(in the rows, 128 means zero)
Each named move below is a turn or a mirror, shown by a few rows before and after it. Which moves, in which order, take the first row of each later pair to the second? The first pair is answered.
T:
[114 142 134 120 129 126 140 109 101 136 118] => [109 141 134 120 133 122 140 113 101 139 117]
[117 116 120 138 131 124 117 172 138 128 123] => [132 135 125 136  89 136 110 146 138 114 135]
[104 128 147 152 127 112  98 157 123 115 146] => [109 136 148 148 110 117  96 146 123 108 149]
[140 127 125 140  94 149 137 110 125 146 137] => [122 106 121 141 139 133 146 133 125 164 125]
A:
[129 102 131 127  87 129 107 166 158 147 136] => [112  87 141 122 156 105  96 155 120 128 139]
[153 153 141 106 105  98 119 100 126 108  88] => [151 150 140 103 119  90 118  98 120 102  88]
[139 142 147 111 136 106 140  65  87 146 135] => [148 154 139 117  87 122 146  71 114 159 135]
[123 113 111 110 150 127 133 134 123 140 119] => [129 116 108 112 120 136 134 140 136 145 117]
Q:
[125 126 103 141 108 153 113 136 126 124 132] => [117 127 105 117 139 130 103 138 127 106 123]
[112 105 120 149 177 132 148 121  90 127 145] => [113 112 126 152 174 123 149 114  87 137 142]
[127 128 133 141 132 135 135 114  97 143 138] => [128 118 117 141 134 153 136 128 106 129 143]
[135 118 121 171 113 177 142 144 123 133 147] => [122 105 117 131 172 150 122 155 134  86 131]
B:
[100 132 126 113 174 108 102 141  93  97 134] => [ 92 138 141 164 123 125 106 166 100 152 143]
[131 144 152 134 104 128 119 143 152 135 119] => [136 133 128 111 127 134 127 145 163 105 114]
[126 100 126 110 173 125 153 126 155 129 111] => [116 124 165 132 147 100 137 114 132 169 115]
F:
[139 138 124 137 101 141 139 103 121 142 140] => [144 144 127 122 109 130 138  93 114 140 137]
[135 139 146 146 105 127 109 130 121 106 141] => [136 144 146 141 104 125 109 127 119 103 139]
[128 142 146 138 131 132 104 132 106 143 133] => [133 142 146 143 124 134 109 134 109 145 134]

(2 to 4 moves a pair)
[139 109 107 135 155 129 152 122 118 127 123] => [135 132 141 151 126 107 128 107 104 150 127]	T, Q, T, B
[139 151 117 100 164  60 114 113 129 117 126] => [172 150  78 110 105 115 152 103 145 118 142]	T, Q, B, F
[115 150 157 159 112 100 103 140 123 175 129] => [118 127 128 135 149 138  85 147 131  72 142]	Q, Q, T, A
[134 134  99 134  77 153 146 106 119  80 154] => [101 107  97 162 107 135 163 175 142 153 124]	B, B, T, A
[100 102 114 175 145 159 142 121 109 132 137] => [102 109 121 169 137 166 121 113 111 102 145]	B, B, T, Q
[111 135 161 141 178 103 116  95  73 132 138] => [104 110 114 113 177 117 111 175 160 102 104]	B, Q, A, Q
[145 151 122 125  84 125 165  81 130 138 137] => [119 164 159 139  84  97 126 102 125 146 132]	Q, Q, B
[136 156 157 114 142 121 121  84  89 120 131] => [125 125 114  99 174 116 153 147 141 145  95]	T, A, T, B
[136 120 107 109 155 144 137 119 137 100  99] => [122 123 140 145 154 145 117 106  97 106 125]	T, B, Q, A
[154 134  99 117  93 138 170  70 134 126 137] => [124  90  90 139 176 138 180 112 121 143 132]	A, B, T, B
[141 133 148 154 101 109 131 133 148 147 120] => [124 104 139 165 151 119 134 147 132 130 129]	A, T, Q, T
